In the data rows, 128 means zero.
What is the hidden score of each row? Scores go from 0 to 20, and 10 is about the middle. The score is a weighted sum of the row's numbers plus the product of two more (or one squared), each taken from its middle value.
{152, 188, 133, 167, 112,  86,  99, 144, 130, 132, 172, 131,  88, 164, 130, 123, 149, 129, 124, 183, 165, 130, 122, 149} -> 16
{114, 124, 131, 135, 153, 140,  98,  90, 112, 146, 116, 135, 143, 107, 111, 120, 117,  57,  75,  75,  77,  91, 101,  83} -> 16
{135, 131, 131, 133, 114, 122, 126, 135, 130, 124, 136, 120, 120, 138, 130, 125, 139, 130,  75,  75,  77,  91, 101,  83} -> 10
{ 81,  57,  94,  83, 112, 155, 200, 194, 130, 147, 177, 103, 176,  85, 181, 140,  90, 121, 139, 159, 138,  56, 100, 116} -> 10
{117, 120, 137, 126, 125, 114, 163, 105, 139, 127, 134, 120, 111, 125, 107, 166, 147, 134, 168, 135, 124, 110, 140, 140} -> 7
{140, 115, 135, 136, 128, 121, 110, 132, 117, 121, 124, 117, 127, 151, 134, 137, 133, 132, 142, 135, 140, 132, 123, 153} -> 10
{109, 169, 136, 114, 180, 107, 132, 132, 104, 111, 131, 135,  80, 102,  99, 160, 130,  57,  75,  75,  77,  91, 101,  83} -> 9
{139, 138, 127, 140, 149, 115, 105, 130, 129, 125, 131, 128, 113, 127, 132, 129, 127, 130,  75,  75,  77,  91, 101,  83} -> 10
{127, 116, 160, 146, 102, 118, 103, 107, 147, 125,  42, 120, 103, 132, 146, 135,  92, 153, 113, 168, 137, 144, 166, 110} -> 9
{114, 140, 154,  93, 166, 145, 106,  67,  98, 201, 128, 166, 120,  85, 108,  84,  93, 129, 164, 134, 134, 193, 212, 109} -> 11
{141, 132, 130, 138, 124, 125, 113, 129, 140, 114, 129, 125, 130, 138, 139, 133, 134, 137, 141, 140, 148, 133, 101,  83} -> 12
{144, 108, 127, 141, 126, 130, 124, 133, 125, 134, 136,  93, 133, 143, 146, 134, 157, 143, 159, 121, 149, 136, 111, 142} -> 9
{115, 120, 131, 130, 153, 135,  98,  83, 125, 156, 117, 170, 156,  93, 107, 108, 110,  57,  75,  75,  77,  91, 101,  83} -> 14
{107, 122, 112, 124, 146, 138, 121,  82, 111, 161, 119, 166, 141,  82, 110, 101, 116, 150, 168, 143, 134, 191, 197, 120} -> 10
{143, 131, 130, 135, 124, 123, 123, 137, 127, 114, 129, 123, 125, 147, 135, 139, 141, 129, 138, 141, 141, 135, 126, 154} -> 10
{138, 109, 116, 144, 120, 122, 135, 168, 101, 107, 116, 108, 130, 142, 126, 122, 139, 132, 143, 132, 135, 138, 124, 146} -> 11
{121, 125, 118, 124, 108, 138, 119, 147, 149, 117, 112, 108, 122, 128, 133, 130, 141, 144, 136, 143, 150, 131, 101,  83} -> 12
{155, 138, 137, 129, 106, 112, 107, 138, 127, 123, 109, 114, 108, 145, 142, 167, 137, 134, 147, 146, 150, 129, 132, 145} -> 9
{132, 132, 123, 153, 124, 115, 107, 175, 142, 104, 117, 127, 135, 122, 133, 123, 131, 121, 140, 148, 161, 138, 144, 158} -> 15
{ 66, 105, 136, 106, 198, 180, 107,  56,  84, 207,  93, 227, 173,  43,  81,  55,  94, 158, 187, 139, 130, 245, 255, 138} -> 14
{125,  86, 129, 133, 125, 119, 120, 147, 101, 134, 124, 111, 123, 139, 149, 137, 125, 137, 142, 126, 131, 125, 118, 148} -> 11
{132, 217, 120, 115, 110,  95, 145, 152, 127,  93, 181,  87, 103, 177, 156, 131, 181, 151, 158, 154, 120, 144, 107, 176} -> 17
{138, 126, 129, 153, 133, 113, 108, 110, 118, 126, 137, 132, 131, 134, 130, 141, 126, 123, 140, 149, 160, 136, 143, 150} -> 8
{119, 169, 119, 106, 151, 181, 149, 145, 150,  98, 121, 154,  87, 147, 133, 149, 126, 122,  94, 116, 163, 151, 124, 170} -> 6
{159, 154, 113, 158, 166, 112, 152, 148, 136, 115, 174,  99, 139, 124, 142, 111, 135, 134,  98, 128, 144, 116, 135, 177} -> 8
{127, 122, 136, 140, 140, 142, 140, 143, 130, 124, 138, 118, 125, 144, 135, 134, 131, 143, 146, 130, 124, 135, 121, 145} -> 10
{131, 129, 122, 126, 108, 126, 138, 138, 149, 114, 140, 130, 133, 128, 127, 132, 130, 135, 125, 136, 134, 131, 119, 153} -> 9
{152, 153, 139, 160, 111, 107, 161, 142, 141, 127, 102, 133,  90, 175, 144, 136, 198, 107, 113, 170, 145, 156, 140, 157} -> 12
{141, 133, 126, 135, 117, 119, 119, 126, 133, 118, 133, 123, 130,  55,  52,  54,  57,  57,  75,  75,  77,  91, 101,  83} -> 8
{138, 126, 139, 131, 123, 120, 125, 138, 126, 125, 131, 122, 126, 144, 130, 137, 139, 137, 143, 136, 142, 135, 126, 154} -> 10
{124, 118, 139, 130, 143, 136, 117,  93, 114, 144, 128, 147, 148, 110, 117, 121, 115, 125, 156, 141, 143,  91, 101,  83} -> 8
{139, 140, 130, 130, 123, 129, 131, 138, 134, 109, 136, 131, 123, 140, 126, 135, 146, 130, 129, 138, 142, 140, 129, 156} -> 9
{134, 124,  71, 118, 125, 188, 109, 180, 147,  93, 131,  34, 152, 140, 131, 135, 170, 152, 175, 135, 182, 125, 113, 116} -> 9
{137, 151, 105, 130, 146, 141, 152, 157,  82,  97, 103, 133,  96, 171, 133, 159, 181, 122, 116, 141, 142, 145, 139, 170} -> 11
{147, 131, 133, 143, 131, 120, 112, 130, 122, 123, 123, 119, 101, 153, 125, 138, 149, 130, 141, 138, 144, 144, 129, 159} -> 9
{ 80, 165, 144, 122,  91, 162, 165, 120,  80, 144, 170,  96, 125, 144, 146, 140, 155, 143, 153, 110, 100, 143, 137, 150} -> 12
{100, 139, 118, 112, 127, 132,  96,  67, 123, 215,  29, 215, 115, 111, 126,  74, 108, 188, 124, 164, 129, 189, 197,  96} -> 13
{127, 139, 109, 110,  96, 144, 165, 120, 108, 111,  85, 106, 138, 178, 136, 143, 148, 164, 143, 140, 118, 134, 128, 130} -> 10
{124, 138, 145, 158, 131, 108, 166, 128,  93, 124, 108, 128, 124, 162, 140, 149, 167, 110, 121, 151, 142, 149, 144, 149} -> 11
{180, 140, 120, 127,  85, 114, 138, 139, 175, 119, 127, 140, 102, 104, 127, 153, 148, 125, 140, 118, 108, 120, 111, 189} -> 8
{129, 128, 133, 120, 120, 134, 127, 125, 159, 118, 137, 127, 136, 126, 130, 121, 146, 140, 114,  75,  77,  91, 101,  83} -> 9
{151, 161, 135, 107, 173, 141, 115,  86, 176, 119, 127,  87, 162, 129, 160, 149, 154, 111, 103,  75,  77,  91, 101,  83} -> 9
{113, 118, 144, 152, 161, 111,  52,  77,  83, 167, 117, 154, 129,  88, 117, 106, 112,  94, 160, 128, 160, 177, 205, 148} -> 9
{133, 131, 149, 123, 142, 106, 136, 129, 144, 100, 163, 142, 121, 136, 130, 109, 151, 158, 160, 137, 175, 135, 127, 153} -> 15
{158, 110, 121, 110, 117, 124, 139, 130, 136, 128, 145, 109, 102, 137, 134, 116, 144, 141, 151, 139, 149, 130, 140, 136} -> 8
{ 82, 119, 133,  94, 173, 173,  98,  60,  97, 202,  98, 204, 143,  60,  98,  71,  99, 163, 168, 139, 130, 220, 240, 116} -> 13
{148, 109, 144, 145, 138, 111, 107, 129, 114, 118, 116, 110, 128, 156, 137, 136, 131, 130, 141, 139, 140, 132, 126, 157} -> 10
{127, 114, 104, 117,  99, 133, 150, 144, 159, 116, 151, 134, 139, 108, 130, 134, 116, 127, 119, 136, 124, 126, 113, 158} -> 10
{133, 138, 123, 126, 104, 139, 155, 116, 111, 131, 128,  82, 142, 159, 148, 155, 157, 155, 170, 122, 142, 124, 113, 122} -> 9
{140, 102, 117, 124, 154, 106, 103,  83, 137, 151,  92, 147, 112, 110, 147, 108, 110, 154, 140, 136, 138, 144, 156,  83} -> 8
{118, 182, 130, 115, 121, 134, 124,  96, 132, 140, 119, 121, 125, 156, 119, 113,  57,  57,  75,  75,  77,  91, 101,  83} -> 11
{ 84,  99, 127, 116, 142, 146,  94,  91, 141, 197,  90, 183, 143,  72, 125, 108,  88, 170, 133, 153, 153, 187, 196, 110} -> 11
{111, 178, 175, 125, 129, 117, 170, 138, 107, 114, 177, 115, 116, 139, 127, 137, 151, 135, 167, 109,  77,  91, 101,  83} -> 19
{130, 135, 142, 140, 144, 132, 133,  93, 163, 107, 139, 123, 160, 138, 123, 146, 127, 160, 148, 145, 136, 150, 148, 137} -> 8
{145, 131, 130, 138, 132, 119, 141, 124, 138, 112, 124, 113, 142, 135, 139, 135, 153, 148, 144, 130, 160, 129, 131, 143} -> 8
{159, 176, 150, 152,  94, 113, 101, 146, 144, 135, 147, 153, 126, 128, 111, 119, 170, 108,  95, 146, 153, 116, 126, 147} -> 12
{162, 108, 136, 147, 133, 107, 109, 129, 109, 128,  99, 118, 125, 155, 133, 145, 125, 137, 142, 125, 124, 137, 126, 145} -> 11
{121, 120, 136, 142, 134, 156,  85, 145, 159, 148, 165, 109, 123, 123, 157,  91, 127, 129, 115, 158, 144, 123, 129,  83} -> 10
{134, 137, 130, 132, 120, 126, 132, 127, 131, 114, 126, 117, 126,  55,  52,  54,  57,  57,  75,  75,  77,  91, 101,  83} -> 8
{157, 147, 115, 124, 102, 132, 123, 118, 121, 131,  93, 134, 108, 139, 156, 159, 139, 150, 164, 131, 150, 130, 142, 144} -> 7
{133, 140, 131, 161, 147,  96, 116, 117, 126, 113, 141, 143, 116, 135, 132, 149, 125, 107, 138, 144, 141, 141, 144, 146} -> 9
{129, 123, 135, 125, 131, 107, 130, 111, 186, 111,  95, 158, 143, 123, 131,  87, 132, 184, 131, 152, 162, 134, 143, 141} -> 12
{133, 177,  97, 115,  89, 136, 179, 137, 174, 106, 112, 172,  90, 139, 141, 160, 154, 110,  76,  80, 117,  91, 101,  83} -> 8
{131, 137, 111, 127,  92, 132, 155, 129, 131, 110, 125, 124, 136, 143, 128, 137, 147, 143, 136, 136, 132, 138, 125, 148} -> 9
{141, 148, 135, 128, 123, 115, 129, 120, 120, 132, 100, 118, 126, 149, 129, 147, 123, 139, 138, 136, 131, 139, 133, 132} -> 11
{122, 125, 126, 128, 117, 130, 131, 136, 140, 129, 116, 131, 125, 130, 137, 123, 140, 150, 134, 144, 138, 128, 127, 143} -> 10
{136, 133, 126, 130, 112, 127, 128, 120, 134, 123, 110, 124, 130, 146, 132, 136, 140, 146, 138, 136, 134, 134, 130, 144} -> 9
{146, 152, 136, 152, 124, 113,  78, 139, 121, 119, 129, 114, 101, 129, 132, 134, 150, 103, 143, 131, 158, 135, 139, 165} -> 9
{134, 101, 136, 110,  97, 116, 143, 156, 134, 130, 133, 140, 152, 102, 127, 144, 132, 120, 110, 125, 133, 108, 116, 154} -> 9
{144, 165, 118, 122, 114, 103, 162, 153, 136, 108, 121, 123,  86, 142, 100, 163, 166, 122, 126, 151, 131, 141, 125, 139} -> 11
{148, 102, 114, 134, 120, 126, 122, 122, 138, 133, 120,  94, 150, 142, 154, 130, 157, 153, 163, 125, 152, 131, 115, 130} -> 9
{174,  98, 134, 149, 141,  99,  82, 133,  91, 129,  95, 117, 124, 160, 132, 142,  57,  57,  75,  75,  77,  91, 101,  83} -> 14
{105, 189, 152, 102, 196, 116, 150, 123, 150, 118, 144, 134,  71,  81,  80, 147, 112, 128,  68, 123, 176, 151, 139, 125} -> 6
{155, 133, 108,  84, 170, 128,  82,  75,  74, 136,  48, 194, 120,  62, 121, 142, 131, 160, 193, 106, 199, 146, 199, 147} -> 2
{135, 136, 122, 144, 128, 110, 112, 133, 137, 107, 141, 117, 131, 147, 122, 146, 126, 143, 136, 134, 137, 130, 118, 145} -> 10
{139, 136, 141, 108,  94, 122, 147, 144, 159, 110, 136, 155, 154,  99, 105, 144, 145, 117,  92, 124, 144, 122, 125, 165} -> 7
{207, 161, 104,  80,  98, 131,  68, 153, 124, 130,  78, 125,  65, 116, 155, 179, 128, 163, 183, 113, 158,  96, 115, 161} -> 8
{  6, 195, 114, 159, 125, 155, 126,  66,  83, 155, 199, 197, 131, 102,  66, 138, 120, 158, 126,  72,  95, 185, 182,  95} -> 10
{151, 130, 127, 131, 126, 140, 112, 139, 132, 142, 143,  99,  94, 140, 131,  88, 150,  57,  75,  75,  77,  91, 101,  83} -> 10
{103, 157, 123, 152, 107, 112, 162, 140, 190, 122, 153, 124, 124, 127,  73, 155, 135, 130, 118, 126, 124, 122, 125, 147} -> 12
{110, 142,  84, 148, 132, 153, 119, 169, 115, 126, 160, 100, 173, 135, 133, 150, 129, 155, 147, 167, 169, 157, 124, 173} -> 12
{163, 144, 119, 113, 126, 124, 101, 124, 102, 121,  95, 132, 109, 132, 134, 162, 134, 143, 158, 130, 153, 118, 140, 152} -> 7
{100,  86, 102, 125, 114, 146,  98, 188, 109, 118,  97,  56, 123,  55,  52,  54,  57,  57,  75,  75,  77,  91, 101,  83} -> 10
{121, 134, 117, 114, 117, 132, 166, 109, 118, 125, 130,  84, 142, 135, 132, 147, 153, 154, 149, 114, 142, 135, 120, 117} -> 8
{138, 143, 131, 119, 111, 134, 148, 135, 124,  98, 136, 151, 133, 131, 124, 145, 139, 130, 109, 134, 155, 144, 123, 158} -> 8
{125, 114, 116, 153, 124, 129, 154, 158, 100, 102, 123, 124, 146, 131, 116, 118,  57,  57,  75,  75,  77,  91, 101,  83} -> 10
{124, 143, 110, 123, 107, 144, 156, 148, 135, 121, 148, 125, 130, 130, 130, 135, 138, 133, 122, 149, 145, 145, 115, 163} -> 10
{138, 143, 120, 133, 114, 118, 126, 107, 120, 127,  72, 120, 128, 159, 134, 144, 132, 150, 133, 129, 132, 138, 128, 134} -> 10
{139, 127, 130, 135, 128, 126, 124, 133, 126, 116, 132, 117, 125, 139, 128, 132, 132, 131, 137, 140, 143, 137, 125, 159} -> 9
{130, 101, 121, 121, 111, 126, 130, 144, 128, 134, 119, 123, 124, 131, 138, 124, 127, 142, 137, 129, 122,  91, 101,  83} -> 11
{ 72, 141, 125, 115, 104, 166, 153,  84,  90, 160, 103, 156, 130, 115, 125, 123, 134, 169, 169, 119, 111, 177, 178, 130} -> 11
{152, 124, 132, 172, 124, 101, 100, 151, 159,  74, 174, 100, 147, 149,  99, 160, 163, 135, 139,  99, 139, 135, 104, 120} -> 13
{157, 101, 196,  78, 133, 125, 162, 144, 103,  97,  89,  89, 152, 195,  27, 153, 197,  93, 129, 109, 117, 124, 101,  83} -> 14
{127, 119, 129, 139, 138, 128, 127,  89, 102, 151, 137, 102, 159, 111, 136, 129, 144, 132, 177, 120, 152, 157, 153, 128} -> 8
{134, 134, 129, 143, 137, 124, 129, 121, 110, 109, 112, 139, 118, 143, 130, 148, 149,  57,  75,  75,  77,  91, 101,  83} -> 11
{140, 121, 131, 135, 128, 120, 122, 137, 124, 121, 124, 118, 117,  55,  52,  54,  57,  57,  75,  75,  77,  91, 101,  83} -> 8
{142, 132, 130, 129, 124, 127, 135, 132, 130, 116, 128, 124, 123, 135, 134, 133, 139, 138, 139, 145, 152, 134, 101,  83} -> 11
{ 70, 128,  61, 193, 120, 101, 118, 134, 175,  64, 215, 174, 175, 128,  65, 166, 113, 138,  80,  80, 123, 122, 102, 154} -> 7
{101, 131, 115, 127, 115, 111, 104, 126, 145, 124, 111, 121, 114, 156, 169, 149, 115, 126, 142, 133,  77,  91, 101,  83} -> 13
{144, 129, 129, 139, 130, 123, 117, 130, 144, 117, 124, 118, 130, 146, 140, 130, 137, 142, 145, 143, 156, 136, 131, 144} -> 10
{158,  93, 147, 141, 126, 108, 106, 168, 126, 117, 125,  96, 127, 147, 125, 144, 149, 131, 144, 132, 144, 135, 110, 137} -> 13
{139, 155, 156, 148, 123, 109, 115, 141, 114, 124, 101, 141,  74, 163, 118, 145, 169, 126, 117, 156, 137, 142, 128, 158} -> 11
{121,  98, 129, 130, 125, 126, 133, 148, 102, 135, 129, 116, 127, 135, 147, 136, 121, 130, 138, 134, 122, 115, 114, 150} -> 11
{120,  49, 126, 118, 138, 134, 141, 168,  75, 147, 121,  85, 134, 146, 163, 134, 108, 132, 152,  75,  77,  91, 101,  83} -> 12
{122, 120,  92, 145, 132, 165, 120, 149, 144, 180,  97, 117,  99,  99, 143,  71, 157,  57,  75,  75,  77,  91, 101,  83} -> 11
{ 87, 159, 152, 139, 148, 150, 126,  86,  82, 176, 146, 147, 137, 105, 121,  90, 129, 123, 164, 112, 117, 175, 185, 122} -> 11
{114, 164, 144, 110, 152, 107, 161, 137, 153, 127, 130, 114,  97, 104,  90, 173, 117, 125, 113, 133, 147, 129, 128, 132} -> 10
{132, 210, 159, 210,  67,  60,  60, 143, 107, 168, 157, 143,  48, 150, 124, 140, 109,  97,  77, 243, 197, 128, 159,  98} -> 17
{153, 120, 136, 131, 120, 127, 124, 156, 146, 107, 138, 112, 135, 151, 120, 139, 156, 133, 142, 130, 151, 141, 113, 141} -> 12
{122,  72, 158, 130,  98, 165, 134, 119,  14,  98, 180, 170, 184, 172, 157, 190,  55, 181, 127, 132, 206, 156, 100, 124} -> 13
{145, 124,  87,  74, 141, 152, 127, 141, 112, 111, 138, 112, 100, 161, 164, 124, 147, 117, 146, 140, 143, 113, 140, 124} -> 8
{102, 115,  92, 174, 136, 119, 107, 108, 146, 114, 151, 156, 155, 127, 101, 118, 113, 156, 121, 111, 147, 135, 136, 130} -> 7
{121, 126, 170, 144, 101, 117, 102, 121, 132, 112,  88, 100, 102, 128, 133, 157,  91, 136,  75,  75,  77,  91, 101,  83} -> 9
{124, 177, 122, 104, 108, 129, 152, 136, 154,  87, 149, 123, 130,  94, 117, 150, 155, 104,  96, 125, 161, 112, 120, 143} -> 5
{147, 100, 130, 120,  90, 127, 127, 136, 125, 126, 140, 126, 170, 118, 132, 147, 151, 143, 128, 113, 158, 123, 113, 139} -> 8
{ 99, 116, 152, 126, 187, 138, 103,  48,  97, 182, 113, 187, 157,  68, 102,  80, 100, 126, 163, 143, 146, 212, 221, 128} -> 12
{130, 145, 111, 145, 112, 141, 107, 152, 146, 129, 150, 124, 114, 138, 151,  98, 145, 121, 133, 120, 113, 125, 111, 117} -> 12
{155, 115, 122, 121, 139, 148, 145, 140,  96, 103, 133, 140, 126, 124, 135,  54,  57,  57,  75,  75,  77,  91, 101,  83} -> 10
{125, 147, 138, 117, 144, 120, 142, 125, 138, 108, 133, 131, 105, 125, 115, 145, 129, 127, 111, 131, 152, 141, 130, 145} -> 7
{ 89,  43,  95,  74, 103, 145, 197, 189, 131, 148, 180, 119, 188,  87, 177, 156,  74, 127, 121, 147, 133,  55,  93, 122} -> 10
{150, 142, 124,  95, 137, 133, 123, 168, 142, 118, 119, 105, 118, 174, 150, 121, 151, 166, 146, 167, 107, 140, 127, 150} -> 15
{142, 140, 127, 125, 136, 127, 111, 142, 157, 114, 137, 116, 127, 134, 143, 153, 139, 131, 113, 153, 158, 134, 131, 156} -> 8
{167, 127, 138, 164, 154, 103,  91, 122, 140, 133, 108, 152,  78, 149, 141, 105, 151, 120, 127, 131, 151, 156, 151, 186} -> 9
{ 87, 147, 112, 156,  98, 133,  62, 182, 139,  84, 136,  90, 132, 137, 119, 137, 152, 128, 142, 174, 194, 131, 135, 136} -> 16
{150, 147, 129, 150, 135, 122, 129, 137, 151, 123, 140, 125, 127, 130, 127, 115, 140, 137, 126, 144, 156, 137, 133, 163} -> 9
{129, 120, 131, 139, 132, 120, 113, 124, 131, 130, 134, 127, 128, 129, 142, 155, 117, 137, 129, 152, 160, 133, 137, 140} -> 9
{148, 169, 129, 184, 119,  88, 137, 149,  97, 123,  93, 156,  77, 194, 138, 150, 201,  91,  94, 190, 161, 147, 140, 152} -> 13
{ 94, 131, 169, 141, 185, 109, 126,  60,  73, 166, 142, 154, 139, 114, 111, 124, 138, 104, 152, 134, 127, 155, 182, 128} -> 12
{127, 126, 123, 142, 126, 113, 126, 116, 128,  99, 135, 142, 128, 127, 141, 147, 131, 132, 152, 128, 130, 149, 143,  83} -> 9
{ 61, 155, 120, 120,  99, 113, 170, 116, 163, 130, 124, 103, 111, 162, 141, 178, 124, 118, 168, 119, 115, 124, 145, 146} -> 14
{119, 148, 143, 137, 137, 140, 141, 150,  96,  96,  67, 137,  71, 150, 131, 170, 192, 113, 100, 135, 127, 150, 134, 178} -> 12
